rotation ticks, each row followed by its count of ticks:
The counts run from 0 to 412.
-8 -12 1 -19 -9 -4 -11 -18 -8 9 -2 6 -3 1 -8 13 -20 7 4 -5 6 11 -18 1 6
 2 -15 7 3 5 -7 1 6 -4 -2 4 0 4 -13 -6 14 10 3 10 3 0 -6 -3 -8 8 -7 -2 -> 205
2 -1 2 -6 -1 -1 2 -8 3 1 2 14 -18 1 6 3 2 0 -2 -4 9 -5 -18 3 6 11 -14 5
 22 10 5 0 10 -7 -5 -2 -16 -22 4 9 18 -6 -6 2 -1 -1 11 2 3 -18 2 4 -> 60
1 -6 2 -16 0 -4 -6 -13 0 11 -5 3 -13 9 -1 11 -4 3 2 -9 6 4 -22 -4 3 5 3
 -2 7 25 -1 6 9 -1 -17 -1 -1 -11 4 -10 13 -7 -9 12 -1 3 14 -9 3 4 0 -7 -> 184
-9 -10 -1 -17 -8 -7 10 -10 -6 -4 3 -3 -4 1 6 -1 2 4 -1 4 15 3 -19 -8 4
 14 -6 5 7 8 8 14 17 -12 9 1 12 0 3 1 18 5 -1 4 5 -4 16 -5 -5 -2 -9 -12 -> 137
1 -13 5 -3 -3 -16 -5 -1 -2 -2 -5 15 -1 5 1 7 -1 3 1 -6 7 7 -18 -4 -9 1
 -4 -2 13 15 7 -17 2 -17 11 -5 -2 -3 -16 5 6 2 0 6 -3 -12 11 1 -15 -15
 -9 -3 -> 277
-8 -8 -5 -7 6 -4 -3 -5 6 9 -9 8 -18 13 2 13 -5 6 1 -10 3 2 -23 -2 -1 -3
 3 20 10 12 -5 -16 7 -10 1 -3 -13 -8 -10 0 2 -1 -15 4 -1 -5 7 12 -9 -2
 -4 8 -> 312
-8 -4 -2 -6 -2 3 4 -8 1 8 1 5 -14 20 1 7 -7 7 -2 -9 2 7 -25 -4 6 -9 3 18
 8 9 -4 -7 7 -10 -6 -6 -12 -8 -10 -5 7 -2 -15 3 -1 -10 10 8 -11 -1 -10 6 -> 314
1 -13 7 -8 2 -11 -6 -14 3 6 -3 5 0 -7 4 13 0 6 -8 8 10 -5 -14 11 -1 12
 -31 2 9 8 -6 -2 4 -13 5 5 -3 -1 -5 3 6 3 6 13 -5 -5 6 2 -9 -15 -5 -1 -> 409
-1 -8 -5 -18 -17 -9 -9 -16 -16 1 13 5 2 1 -4 9 -15 6 1 -5 5 -2 -19 7 11
 8 -10 2 2 3 -1 5 7 -10 1 -10 7 -8 -4 -8 15 1 -1 8 4 -1 8 -11 2 7 5 5 -> 217
-7 -15 1 -18 -7 -7 -15 -17 -8 10 -5 9 -5 -1 -9 11 -17 8 1 -7 4 6 -15 3 4
 1 -18 7 6 11 -4 2 8 -4 -3 1 -4 2 -15 -4 12 12 6 9 4 1 -8 -5 -8 5 -6 1 -> 204
1 -12 4 -19 5 -14 -3 -12 -1 1 -6 5 -10 2 -4 15 5 6 -6 -6 11 3 -9 -11 -8
 -5 -17 -4 13 9 13 13 12 -8 9 6 1 5 -11 2 4 4 -2 11 2 -9 13 -7 -7 0 -6
 -7 -> 152
-1 -4 4 -3 2 -4 1 -14 2 -6 0 16 -1 3 3 -4 8 5 -1 -3 12 -2 -17 -2 6 13
 -14 18 14 2 6 -1 12 -12 3 8 -3 -21 -3 13 18 0 -1 3 3 -3 10 5 1 -16 1 -5 -> 381
-9 -10 4 -18 -8 -3 -1 -15 -6 7 5 -4 -3 7 5 7 -12 9 2 3 3 -1 -23 -1 0 0
 -4 14 6 18 -5 -5 3 1 -11 0 -4 -5 -9 -1 0 0 -9 4 -10 -12 9 -4 -5 -4 -12
 20 -> 321
0 2 -5 -6 -4 -8 10 -11 -4 7 -1 12 -5 11 7 12 -1 6 5 -6 6 9 -11 -2 5 3 -8
 -10 14 22 5 7 2 -8 -2 -1 1 7 -8 -6 9 -3 5 12 -6 -24 17 -8 -4 -7 -3 -11 -> 161
-4 -9 -2 -23 -5 -13 2 -17 0 6 8 8 -12 -2 -1 5 -8 7 -1 -10 5 -5 -20 5 -2
 -1 -12 28 6 8 -1 -3 1 -1 7 0 -1 -9 -1 0 -4 0 7 1 4 -10 -2 3 -3 -1 4 15 -> 335
-3 -19 8 -13 0 -18 -8 -5 -3 -4 -1 9 4 -7 7 11 -3 9 -7 -4 4 1 -24 -11 -12
 -1 4 -1 10 16 6 -13 7 -13 10 -2 0 -3 -9 7 9 -5 -3 13 0 -2 11 -4 -4 -9
 -7 3 -> 272
-3 -18 8 -7 -3 -12 1 -6 -5 -4 2 9 8 2 5 7 -5 4 -8 -2 5 8 -26 -12 -2 -2 6
 -4 9 9 6 -15 5 -15 10 -2 4 2 -8 0 11 -6 -5 15 0 -4 15 1 -13 -8 -14 -3 -> 274
-5 -12 -1 -8 1 0 -7 -13 -9 8 -6 7 -5 9 -2 10 -4 2 -2 -2 9 5 -20 -7 12 5
 3 -1 12 12 2 9 16 -8 -12 -3 -4 -8 -10 -4 22 3 -15 10 1 5 7 -7 -6 3 -10
 -7 -> 188
-10 -6 9 -3 6 -7 2 -17 -1 -4 -4 3 2 16 6 9 -6 3 2 -10 13 3 -15 0 10 2
 -16 13 6 5 4 -17 -2 2 1 14 9 -2 -9 7 2 -7 1 12 -10 -16 16 7 -4 7 -1 3 -> 361
3 -6 -1 -7 1 -11 -2 -17 5 -3 10 0 0 1 7 14 1 19 -12 -3 -1 -1 -22 4 3 -11
 -11 13 17 0 10 3 8 -8 9 2 -5 -7 -5 4 8 -8 -2 10 -1 -12 21 0 3 -2 5 4 -> 27
3 5 -10 -13 0 2 6 -12 -1 9 3 15 -10 11 -15 12 -4 -1 8 -12 12 10 -17 -6
 11 10 -11 0 11 7 -5 8 7 -6 -1 4 0 -15 -1 -10 15 -2 -7 13 2 -6 8 -1 -5
 -3 -2 -13 -> 177
-17 -19 -5 -11 1 -7 1 -12 -5 7 -4 4 -3 -3 11 7 -10 8 -5 1 5 -2 -24 1 6 0
 -2 25 8 18 -5 -9 8 -6 -3 -1 -5 0 -8 3 3 6 -2 5 -4 -5 -2 1 -6 -2 -12 17 -> 324
1 -9 2 -10 -7 -5 8 -16 -4 1 11 6 1 0 3 -5 2 13 -3 -3 7 -1 -20 5 3 1 -15
 29 5 2 1 2 7 -12 6 2 0 -18 -7 2 9 9 8 1 6 -14 6 0 -4 -12 -1 3 -> 10
-16 -16 -3 -10 -2 -5 7 -13 -7 6 -1 4 1 1 11 4 -12 5 -5 1 6 2 -25 -1 12 1
 -1 24 7 16 -4 -9 7 -5 -2 -2 -2 2 -7 -2 7 6 -1 5 -3 -7 -1 2 -11 -2 -14
 14 -> 325
-9 -10 -6 -8 -7 -8 5 -10 -7 8 0 13 -7 2 4 1 -7 2 7 -1 11 1 -18 10 4 7
 -10 26 13 12 -1 -10 6 -7 6 -6 -6 -5 -12 4 3 10 5 -7 -1 -14 -2 4 -12 -8
 -8 11 -> 329
-10 -10 3 -8 -8 -7 -3 -16 -3 0 -4 -10 6 8 7 4 -6 15 6 4 8 5 -22 1 1 6 -8
 24 1 15 -6 -8 5 -3 -5 12 7 -3 -9 4 5 2 -3 3 -12 -12 15 0 -3 -3 -8 5 -> 1
-6 -12 0 -17 -5 -23 -5 -15 -3 1 -5 2 -11 5 -1 3 3 3 -4 -8 11 -2 -21 10 5
 3 -12 29 9 13 8 -1 8 -9 3 -10 4 -2 0 1 -3 -4 0 -4 -1 -3 4 2 -5 10 0 4 -> 340
-9 -6 -6 -6 4 0 2 -8 3 6 -3 9 -17 14 1 9 -6 8 -2 -11 1 5 -24 -3 3 -8 4
 20 9 9 -3 -10 8 -12 -2 -3 -14 -7 -11 -4 6 -2 -15 3 2 -7 7 9 -10 -1 -7 7 -> 313
4 -7 3 -7 -1 -9 3 -18 3 -1 12 -1 2 2 10 12 -2 16 -14 -2 -2 1 -24 2 7 -12
 -8 8 14 2 8 -1 6 -6 5 3 -2 -5 -3 0 7 -10 -1 13 -3 -13 26 -2 3 -1 2 4 -> 28
4 -8 6 -14 0 -6 3 -2 -5 5 5 1 -6 9 -10 5 0 -4 -3 -7 12 -7 -22 0 1 10 -5
 6 5 16 -6 -8 2 -11 -5 -11 1 -22 -3 -7 1 -3 -20 8 -4 -5 12 -2 -13 -7 -8
 9 -> 304
-15 -3 -7 -5 -7 -1 2 -5 -10 -11 6 8 5 4 6 4 -13 11 5 -13 4 7 -18 -10 5 5
 -7 4 2 8 -4 -17 -1 -10 9 8 4 -11 -13 2 23 6 5 15 1 -10 8 -3 8 -2 1 4 -> 245
-2 3 -1 -10 3 -13 0 -6 4 -4 -2 0 -8 -4 -6 8 8 5 -8 -6 10 0 -19 4 8 4 -35
 9 15 15 1 2 1 -7 -6 3 -10 -10 1 3 10 0 -2 12 -11 0 5 0 4 -7 -2 2 -> 49
-5 -6 -4 -14 -11 -2 9 -16 -8 6 11 11 -4 6 -1 -1 -14 3 5 -2 8 1 -21 5 11
 4 -11 24 9 1 -1 -4 4 -5 7 -2 -2 -8 -8 0 4 4 2 -2 2 -16 -1 4 -13 -6 -7
 13 -> 331
2 -5 8 -4 -3 -9 -16 -18 9 1 -5 4 -5 6 7 13 -3 14 3 6 3 5 -15 1 -7 2 -15
 7 15 4 5 -4 7 -8 1 10 -9 -1 -8 12 10 -7 -1 3 -9 -8 17 7 -4 -14 -5 -6 -> 397
-5 -9 0 -22 -6 -12 4 -19 -3 6 10 8 -9 0 -2 4 -9 6 -6 -10 4 -3 -24 3 6 -4
 -10 29 4 5 0 -2 2 -3 5 -2 1 -6 1 -2 -3 -5 6 3 7 -7 -1 3 -4 6 1 13 -> 336
-19 -7 2 -10 -4 -2 6 -5 -1 -2 -14 3 -20 10 11 3 2 6 5 -6 14 4 -6 -4 0 6
 -20 13 0 15 -1 -5 8 -14 7 12 1 0 -8 4 13 14 6 2 5 -11 9 4 -4 -3 -4 -6 -> 123
-1 -11 0 -19 -3 -2 13 -16 4 2 8 6 -9 4 8 10 -5 3 5 -3 10 5 -17 -10 -1 8
 2 -2 10 2 9 5 9 -3 17 10 8 -4 1 1 11 -4 2 7 9 -13 24 -1 -6 -3 2 -9 -> 143
4 -14 26 -13 -1 -5 -1 -18 6 0 1 4 -5 6 7 0 2 7 -13 -3 7 4 -25 -5 1 -3 -7
 10 6 5 6 -2 6 -3 -10 7 2 -13 6 3 11 -13 -2 12 2 0 15 4 -5 -4 -4 -9 -> 389
5 -11 10 -4 0 -16 2 -13 1 1 3 -5 0 3 15 9 1 9 -10 -1 3 -3 -20 10 2 -7 -8
 5 15 15 12 -7 1 -4 -3 -2 0 -6 -2 3 3 -11 1 11 -10 -13 28 -5 0 -1 3 2 -> 30
0 -4 -4 -9 6 -7 8 -8 0 11 -11 14 -8 5 -5 11 0 -7 7 -10 19 4 -15 2 8 17
 -10 -2 9 24 -5 -2 4 -5 -3 2 5 -7 2 -6 8 0 2 15 -1 -5 8 -3 -7 -3 -2 -16 -> 173
-3 -12 10 -8 4 -15 -5 -14 -8 -7 -7 5 1 9 3 6 3 0 -6 -7 15 -9 -9 3 4 3
 -20 12 11 9 10 -8 5 -3 2 5 2 -9 -14 12 -3 2 -4 6 -8 -15 15 -4 -2 6 1 12 -> 357
-7 -8 10 -7 -5 2 -7 -15 2 3 -5 13 -17 14 4 8 -7 3 -6 2 6 6 -16 -3 6 -2
 -17 6 19 -3 6 -2 9 -10 -3 1 -17 3 -7 7 16 -4 -5 1 -1 -4 3 12 -12 -8 -12
 -1 -> 73
